(in the rows, 128 means zero)
Rotation paths and how fast each direction turns (deg/step):
Each turn is a multiple of 5 degrees from 10 to 175, or 0.
Each row of a path follows its step; steps can be skipped.
path 1
step 8: [118 132 126 135 124 128 127 131 130 129 128 122 141 118 132 132 127 116
 121 138 124 141 125 125 137 123 118 124 130 125 129 131 134 130 126 126
 136 131 123 127 130 137 114 135 139 121 123 119 134 117 132 133 137 136
 130 126 119 121]
step 11: [120 132 134 129 127 130 129 131 118 134 133 119 123 123 121 118 125 127
 134 132 123 125 130 144 133 141 128 129 133 127 127 138 128 138 138 124
 127 128 119 140 127 132 138 142 139 126 126 125 132 126 128 128 128 139
 130 120 131 140]
step 12: [129 120 123 124 118 117 128 118 128 124 132 135 127 128 131 122 122 113
 126 126 118 123 132 124 131 126 121 128 128 125 129 138 128 125 121 119
 139 136 129 118 132 130 122 126 123 134 123 125 119 115 138 134 137 131
 133 124 117 120]
step 13: [129 122 133 119 143 114 124 121 136 139 125 129 134 126 134 148 125 131
 135 127 129 132 127 128 134 124 131 131 141 127 128 128 131 125 126 127
 126 135 139 130 133 116 135 132 125 122 132 134 129 141 125 125 118 123
 131 124 133 121]
step 15: [126 129 125 130 116 122 127 127 127 113 127 114 126 128 130 130 123 116
 128 115 129 120 130 132 131 148 129 124 132 128 128 127 126 126 126 130
 132 110 125 136 129 125 134 140 129 135 122 128 131 125 124 132 130 135
 127 117 120 132]
step 21: [128 131 122 137 128 116 119 128 119 131 123 121 130 131 123 127 127 118
 117 113 119 129 134 122 121 124 124 137 124 122 135 123 129 130 123 130
 124 134 132 127 141 131 113 136 135 123 114 135 125 120 131 118 125 127
 130 124 125 120]
step 24: [126 129 128 120 119 125 119 132 121 118 127 113 126 123 129 127 127 118
 132 134 121 120 140 126 128 132 120 130 131 119 137 130 142 129 136 127
 141 127 113 121 124 134 130 132 140 126 132 125 126 118 130 132 136 122
 128 135 122 128]
step 33: [131 132 123 127 130 121 127 121 127 130 121 120 125 131 141 130 124 113
 137 123 127 124 130 132 134 129 112 130 133 124 130 116 129 134 130 127
 128 142 118 117 131 137 116 121 135 127 131 131 131 127 120 119 121 127
 121 131 131 115]
step 43: [126 135 126 143 124 132 123 127 128 126 129 130 125 127 127 124 118 119
 132 132 127 132 126 124 129 136 140 126 137 134 131 136 144 122 126 123
 131 132 114 141 135 134 132 130 127 130 140 122 124 125 125 127 132 121
 135 140 121 139]
step 45: [128 124 132 116 122 119 134 123 126 129 131 131 129 118 132 135 124 124
 131 127 137 118 124 134 131 122 112 119 135 126 125 130 136 129 137 131
 115 138 134 115 128 127 125 129 130 114 127 128 133 128 123 134 131 124
 135 141 126 123]
[128 126 130 131 128 127 127 127 126 127 127 130 130 125 126 128 128 128
 128 129 126 128 129 125 129 130 124 126 131 128 125 127 127 128 128 128
 133 127 128 126 127 127 129 129 130 129 129 126 127 128 131 124 131 128
 128 127 128 130] -> 90
[126 126 128 125 125 126 127 128 128 126 130 127 128 127 128 127 126 127
 129 125 128 126 125 128 128 130 126 129 124 126 131 125 126 129 126 126
 127 130 131 131 126 129 127 127 131 128 130 128 130 129 130 127 131 127
 128 129 128 128] -> 120
[131 130 132 125 127 128 128 127 128 129 127 130 128 127 128 126 126 125
 128 129 127 130 128 130 129 131 132 129 126 129 129 128 129 127 128 128
 132 125 128 130 126 128 126 129 129 128 129 128 127 126 130 131 128 132
 127 130 126 129] -> 90
[128 126 129 131 127 126 131 129 129 126 128 129 128 127 128 127 124 127
 127 127 130 125 125 130 127 126 129 126 127 129 127 129 127 126 129 130
 129 128 132 125 125 125 128 128 126 127 126 129 127 126 128 131 131 128
 127 124 127 126] -> 110
[127 126 130 125 127 127 128 127 128 128 128 125 129 129 126 127 126 132
 125 129 130 128 132 126 127 126 131 129 128 127 130 130 128 130 128 127
 129 126 128 128 126 128 132 128 130 129 128 130 129 128 127 128 129 128
 126 126 130 129] -> 175
path 2
step 4: [118 130 140 120 109 131 126 131 124 125 124 129 120 125 122 121 135 139
 130 125 127 134 122 134 139 141 134 131 124 128 128 135 125 127 124 131
 127 130 116 126 134 132 120 127 130 126 121 110 123 132 135 135 132 136
 129 128 116 128]
step 11: [135 132 130 117 121 128 126 128 118 132 126 133 126 133 123 120 122 122
 124 133 136 136 114 130 142 126 122 134 130 124 129 142 122 136 124 115
 128 122 132 117 127 118 131 127 134 140 121 127 115 125 127 133 126 127
 116 127 121 128]
step 13: [138 139 127 137 116 136 124 130 125 134 123 125 125 125 136 131 120 119
 123 135 135 135 126 133 134 125 125 127 122 117 140 135 125 127 133 122
 136 133 129 123 126 138 120 117 127 135 131 116 116 132 130 135 116 132
 126 133 127 129]
step 16: [132 138 130 135 114 136 135 127 124 125 117 121 128 125 125 124 129 119
 142 137 125 124 134 121 136 128 121 131 115 125 125 127 125 123 132 123
 125 135 129 130 132 129 128 128 120 134 124 117 123 128 132 136 145 138
 127 120 119 123]
step 22: [123 130 137 131 130 129 116 129 121 132 132 128 137 129 126 122 133 135
 136 120 134 145 128 139 138 122 124 135 125 120 134 133 125 128 125 138
 124 126 120 121 135 133 122 125 129 127 115 113 122 120 131 136 141 125
 126 122 129 131]
step 29: [128 133 136 121 126 124 135 130 117 140 123 127 126 138 125 123 132 126
 139 133 133 148 121 127 135 136 137 131 132 132 126 129 132 134 128 127
 116 120 129 123 133 113 129 129 135 129 125 119 125 124 132 130 116 135
 132 119 126 130]
step 33: [138 128 127 128 122 131 124 135 120 133 128 130 129 135 130 114 124 131
 119 136 137 117 128 135 147 127 132 131 123 132 129 127 127 125 128 137
 122 129 123 126 132 120 118 136 124 122 133 113 128 135 128 125 142 136
 131 127 116 128]
step 35: [134 127 132 125 116 123 129 121 128 126 127 129 133 133 129 110 131 130
 125 126 133 127 128 137 143 134 126 120 128 136 145 128 135 127 134 117
 119 137 123 120 133 129 120 134 122 130 126 124 143 133 123 134 121 134
 137 135 132 125]
step 36: [124 135 124 112 128 132 121 133 117 126 122 115 123 128 127 115 126 138
 126 130 127 131 119 125 136 127 130 134 131 130 134 134 120 130 130 121
 133 130 120 123 127 132 123 128 122 128 123 109 129 125 135 129 123 122
 138 130 114 121]
step 48: [135 125 117 132 122 130 135 143 123 135 123 124 128 123 125 120 129 121
 132 149 128 125 123 117 131 121 124 130 126 123 131 135 124 125 122 115
 119 127 129 125 135 132 121 127 115 134 123 121 126 132 134 127 135 124
 129 127 117 123]
[130 129 132 127 127 125 129 128 127 129 126 127 130 129 130 129 129 127
 129 127 128 127 130 126 129 126 127 131 129 131 127 130 124 128 129 128
 132 127 127 127 128 128 131 126 128 125 127 128 128 125 130 129 127 130
 129 130 125 131] -> 160
[125 129 130 130 127 129 131 128 128 126 131 130 125 123 128 127 126 127
 126 130 126 127 126 127 130 127 128 128 128 130 130 132 128 131 128 127
 131 125 127 130 128 128 127 128 127 130 127 128 131 129 128 130 128 129
 126 130 127 128] -> 10
[126 131 128 131 128 128 127 128 131 128 125 124 127 129 129 129 128 126
 129 128 129 125 128 126 129 129 125 130 129 128 132 127 128 131 129 129
 125 128 127 128 129 132 128 128 127 129 131 131 127 129 127 129 127 129
 128 130 132 129] -> 100
[128 128 130 128 127 125 129 127 128 129 126 130 128 127 128 132 126 130
 128 127 126 125 130 131 131 131 131 128 126 130 129 128 127 127 129 129
 126 128 130 129 132 128 127 128 128 128 125 128 129 130 129 127 128 131
 129 125 130 126] -> 175
[129 131 129 128 130 130 128 129 130 129 128 125 126 127 126 129 126 132
 128 131 129 126 126 131 126 126 128 126 125 128 127 130 125 126 129 128
 129 128 127 127 130 129 128 127 126 127 128 125 126 127 127 129 132 128
 129 130 129 128] -> 125
[128 128 127 131 127 131 131 131 127 128 129 130 132 128 129 127 129 128
 130 128 130 126 127 127 125 129 128 130 129 128 127 125 125 127 129 128
 126 125 129 128 131 126 128 130 127 127 127 126 131 128 126 132 127 131
 130 128 128 129] -> 170
path 3
step 10: [122 141 128 134 129 124 141 130 127 119 131 133 131 124 126 125 128 132
 138 125 134 128 134 125 129 132 132 116 118 116 127 132 130 126 115 131
 125 131 127 127 124 125 116 139 130 127 131 140 121 131 138 131 119 124
 134 124 129 137]
step 12: [123 132 142 133 118 129 133 121 128 124 124 129 127 133 128 131 129 121
 136 118 131 121 126 133 118 127 139 123 136 122 124 135 121 129 136 128
 130 132 121 124 139 122 118 130 131 136 125 137 130 123 136 135 134 127
 137 137 135 124]
step 15: [117 133 129 124 129 121 132 125 131 117 116 140 135 123 125 131 131 130
 129 126 135 127 139 133 122 131 129 125 129 115 122 142 127 121 124 118
 129 136 125 121 128 129 120 118 134 133 125 134 129 126 140 126 126 133
 132 135 127 136]
step 16: [121 132 136 138 131 131 137 134 121 126 124 127 125 123 122 124 132 127
 137 138 135 127 130 128 130 131 134 122 124 132 138 132 134 116 127 122
 137 124 130 127 125 125 123 131 130 123 127 132 125 134 142 129 116 118
 143 131 139 131]
step 21: [115 122 132 127 125 121 137 136 124 126 125 129 130 126 117 122 136 122
 129 121 139 125 133 127 130 140 128 116 138 124 129 139 133 127 121 125
 136 126 130 126 117 129 114 129 137 127 126 139 126 126 132 126 122 127
 126 131 130 135]
step 29: [121 121 126 130 115 123 137 130 130 125 132 123 132 130 119 131 134 125
 144 120 126 126 133 129 125 131 133 131 136 115 128 140 126 123 121 128
 130 131 129 125 123 136 118 128 122 129 120 128 125 119 144 124 120 126
 131 129 130 139]
step 30: [127 137 141 131 133 136 130 129 133 123 115 129 128 127 127 134 128 121
 128 128 127 122 135 129 123 128 135 137 139 126 129 136 131 127 127 125
 145 130 129 131 134 125 118 130 130 129 138 132 119 126 139 131 126 122
 138 141 134 130]
step 33: [123 135 137 131 131 125 140 126 127 127 115 132 136 132 127 132 133 127
 122 130 137 122 135 129 134 116 130 125 127 119 127 126 132 125 129 125
 138 120 119 122 131 124 113 123 128 142 124 138 128 125 138 126 123 133
 135 126 132 125]
step 39: [119 125 132 134 127 125 143 127 127 121 114 134 138 126 125 125 128 126
 129 117 136 115 126 131 128 137 129 123 131 125 135 127 124 120 120 119
 125 130 122 126 125 130 118 128 123 140 131 134 134 127 137 136 124 131
 124 127 140 126]
step 41: [123 128 139 138 129 129 135 126 121 120 126 129 128 134 137 133 123 126
 133 132 131 120 133 128 129 121 135 125 127 121 136 134 138 122 135 120
 137 129 124 134 132 123 122 130 125 135 129 129 125 121 141 120 122 129
 142 130 123 140]
[128 127 129 130 125 130 128 129 132 130 127 127 125 132 131 129 126 128
 129 128 125 129 128 126 126 127 129 127 129 128 126 129 126 129 132 130
 130 130 130 130 129 132 129 129 125 127 130 130 127 128 128 130 128 128
 130 128 128 130] -> 60
[128 130 131 127 130 130 129 126 127 128 128 128 129 128 130 131 127 128
 127 129 128 124 126 129 126 127 124 130 130 125 130 126 129 128 131 130
 131 125 126 131 128 128 129 127 128 129 128 128 127 130 128 128 132 128
 129 129 126 127] -> 135
[131 127 131 130 131 129 128 130 125 129 129 128 128 129 130 130 126 129
 128 131 131 127 126 126 128 129 131 127 128 127 125 127 128 128 128 124
 126 130 129 130 125 127 128 130 130 126 127 128 126 126 127 128 130 125
 128 129 131 127] -> 100
[131 125 127 128 130 125 129 126 130 128 125 127 128 126 129 129 129 125
 127 128 128 128 130 128 125 131 129 129 130 129 131 128 126 127 128 125
 129 130 128 126 125 130 131 126 126 127 130 130 127 131 130 124 129 128
 129 128 130 127] -> 45
[127 126 128 130 129 128 128 125 130 131 128 127 131 130 129 126 128 129
 129 128 128 129 127 127 127 130 127 129 132 132 131 130 127 126 128 127
 127 125 126 128 130 125 126 129 131 127 131 129 128 128 126 130 130 125
 126 129 129 130] -> 80
path 4
step 2: [128 124 133 127 133 119 121 118 122 125 132 146 135 127 122 120 136 120
 128 118 126 135 132 124 127 125 126 120 124 128 120 118 122 124 119 135
 134 135 143 131 132 135 132 130 132 131 137 121 123 126 134 123 120 125
 125 116 128 126]
step 7: [125 123 125 133 134 135 129 130 126 135 136 124 129 121 132 124 117 133
 134 128 125 121 127 133 122 127 134 118 119 121 143 127 134 123 143 138
 127 123 127 124 124 135 136 131 141 131 118 127 129 135 126 141 137 133
 132 130 136 121]
step 8: [136 114 127 134 131 132 116 134 130 128 124 129 111 125 127 131 133 124
 129 137 128 126 121 136 120 138 131 132 120 135 121 120 127 130 118 126
 120 119 135 131 130 130 127 121 120 130 136 125 132 131 137 120 128 136
 140 122 126 137]
step 9: [135 133 138 127 121 131 132 122 138 126 139 124 125 135 138 128 122 128
 135 123 140 126 126 125 135 138 121 128 130 122 122 125 125 138 137 130
 130 118 120 120 131 137 127 141 143 130 130 128 132 124 124 127 129 125
 128 138 127 139]
step 12: [131 130 126 128 135 129 120 125 120 122 125 122 139 127 116 133 131 137
 123 135 127 127 126 131 128 115 125 137 116 123 122 131 126 118 131 126
 137 132 131 126 130 114 126 136 120 125 134 135 120 124 128 121 112 124
 142 136 129 128]
step 13: [119 129 132 134 118 120 136 134 124 123 140 127 131 129 140 124 119 129
 127 128 125 127 126 129 121 112 128 126 132 132 131 129 118 132 120 127
 126 126 122 132 130 139 117 125 130 138 123 126 127 142 127 121 125 116
 124 130 135 114]
step 16: [126 130 118 138 134 127 120 123 120 132 126 121 129 124 129 134 131 129
 139 132 125 124 128 130 139 124 129 139 124 135 129 127 136 126 136 118
 130 132 126 125 120 129 132 136 128 124 114 132 136 127 124 131 141 142
 129 111 120 121]
step 38: [121 130 122 125 126 129 125 124 131 128 126 122 120 116 126 126 133 133
 125 123 138 140 123 136 123 126 128 125 124 136 128 113 119 116 131 145
 122 138 127 142 128 130 129 126 132 134 120 124 125 123 126 121 126 116
 128 132 129 136]
step 44: [136 134 127 122 126 122 121 132 129 124 130 128 132 127 122 132 124 142
 139 130 128 135 127 121 126 132 131 134 124 128 128 127 130 123 119 129
 120 123 139 144 128 141 136 125 122 121 136 135 133 134 137 121 122 128
 130 143 120 117]
step 46: [135 135 134 124 121 125 142 139 131 149 116 129 130 126 126 143 122 132
 127 128 121 135 122 133 129 129 129 133 126 128 128 115 123 128 129 127
 139 124 129 129 128 118 130 125 122 130 124 136 132 127 135 128 125 129
 138 120 119 127]
[129 130 128 126 128 127 129 128 126 128 128 130 130 127 126 130 128 129
 127 129 131 123 127 126 126 128 130 128 127 128 127 125 126 131 129 127
 126 131 130 128 125 127 128 127 127 128 130 130 128 128 128 125 133 127
 130 127 129 129] -> 170
[128 126 129 128 129 128 128 126 129 125 127 129 130 131 128 129 127 129
 127 125 126 128 129 126 128 125 130 129 126 130 130 125 129 128 130 129
 128 130 125 126 129 128 130 128 127 129 127 129 130 131 127 128 128 132
 129 129 127 132] -> 160
[128 129 127 130 127 131 128 129 128 130 126 129 127 128 126 128 127 129
 126 129 128 127 127 131 129 126 127 129 126 130 133 127 126 130 130 129
 129 128 126 129 129 129 129 124 129 125 123 128 126 130 131 126 128 124
 128 130 127 128] -> 45
path 5
step 2: [128 127 129 128 123 124 131 118 133 136 136 126 135 113 126 130 136 143
 143 129 129 130 134 131 135 121 121 121 117 127 133 127 132 122 128 126
 129 123 123 132 129 115 122 140 141 141 116 125 122 123 133 124 137 122
 132 115 121 127]
step 9: [121 123 135 130 122 131 120 139 135 137 125 132 123 119 131 135 131 136
 123 118 127 129 129 133 132 130 134 131 135 128 121 124 135 149 130 130
 124 125 113 133 135 121 129 136 138 140 123 126 137 140 139 120 120 130
 126 123 122 122]
step 17: [125 122 121 134 126 129 143 128 127 142 123 134 117 129 135 140 143 126
 123 128 136 121 118 134 132 133 124 134 131 124 126 132 123 145 129 137
 123 123 118 126 132 126 131 128 142 139 136 137 134 130 135 125 133 135
 121 128 125 128]
step 18: [116 140 126 127 118 120 134 123 141 122 125 121 135 127 116 128 135 130
 136 134 119 133 133 129 134 131 128 130 124 123 134 124 140 137 118 126
 120 124 119 135 114 131 132 136 133 135 121 136 127 123 138 126 129 137
 139 127 123 131]
step 20: [125 138 120 145 127 121 139 130 124 131 133 134 126 127 128 146 132 133
 129 131 122 122 130 126 125 120 129 116 125 121 130 125 131 145 132 141
 131 127 131 127 123 123 128 130 135 132 140 145 132 132 135 120 130 117
 124 130 123 124]
step 31: [117 135 129 128 124 123 127 117 131 130 125 117 137 119 125 137 129 135
 135 122 133 122 124 120 139 118 113 130 127 126 133 125 135 141 118 135
 123 128 122 126 115 135 126 140 134 138 111 133 128 124 135 130 127 124
 132 130 126 123]
step 41: [121 127 137 141 131 134 131 131 143 118 121 121 130 123 121 143 138 132
 131 118 128 135 126 128 125 129 123 122 123 124 119 124 135 138 132 131
 117 125 138 133 133 131 131 145 133 140 126 124 129 127 133 127 134 128
 131 123 114 122]
step 42: [127 137 127 131 119 125 124 115 134 138 143 125 134 130 131 132 130 130
 116 133 133 131 124 130 138 117 135 136 122 138 122 132 127 129 130 134
 127 125 119 131 130 120 124 120 144 139 125 134 122 128 140 116 129 130
 126 122 114 121]
step 43: [118 129 125 136 115 122 149 129 132 129 113 136 139 123 130 137 126 132
 143 125 124 135 130 132 131 129 127 134 132 128 133 125 124 141 135 128
 124 117 118 117 126 124 124 126 136 133 139 132 129 136 122 121 123 130
 131 121 130 126]
step 47: [125 137 130 134 125 137 136 125 139 134 126 124 130 133 134 129 148 126
 120 121 122 122 128 136 131 126 125 136 112 123 132 127 130 135 120 134
 122 135 121 134 131 135 132 143 137 135 120 140 131 129 129 130 125 137
 126 130 115 135]
[126 130 129 128 129 131 127 130 127 131 126 128 130 130 126 128 127 128
 130 126 128 130 130 131 128 126 127 126 128 127 127 128 126 126 130 126
 130 133 128 131 133 128 127 129 129 128 128 129 129 130 129 126 130 129
 125 126 126 127] -> 55
[127 127 123 131 127 129 129 129 123 128 126 128 130 132 128 129 128 128
 128 129 128 125 126 127 127 126 129 130 126 129 130 127 124 131 130 127
 126 126 128 129 129 126 130 128 127 125 128 129 129 127 127 129 128 128
 128 126 129 129] -> 110
[129 129 128 129 126 127 128 124 128 126 128 127 129 128 129 130 128 127
 131 124 126 128 127 130 123 128 125 126 126 130 129 125 129 128 129 127
 128 129 129 131 127 128 127 128 128 131 131 129 129 127 125 128 126 128
 128 127 129 131] -> 175
[126 127 129 130 127 130 130 129 130 126 126 130 126 125 129 127 128 128
 130 126 124 127 127 131 125 126 132 127 128 128 130 129 128 130 129 126
 130 128 128 126 128 128 131 128 129 126 126 128 130 130 128 129 128 130
 129 130 124 127] -> 170
[129 129 128 127 128 130 128 129 128 131 129 128 127 125 128 130 127 132
 129 127 128 126 131 125 130 127 130 126 128 129 129 127 128 130 128 126
 132 128 127 128 129 126 127 128 124 128 127 130 127 131 126 127 127 123
 131 127 131 129] -> 60
[129 129 128 128 130 127 128 127 128 127 129 125 125 128 128 131 130 129
 127 127 128 127 130 126 127 128 128 125 128 127 128 132 126 127 129 126
 128 123 127 130 129 130 128 121 129 128 130 130 128 127 127 128 130 130
 126 127 126 128] -> 115
[130 124 126 130 127 128 124 126 128 130 129 129 126 128 128 125 131 128
 127 130 129 129 127 128 129 130 128 126 124 127 128 130 127 129 129 130
 131 130 127 127 130 127 128 127 130 130 126 129 130 128 128 129 127 126
 127 125 126 131] -> 145
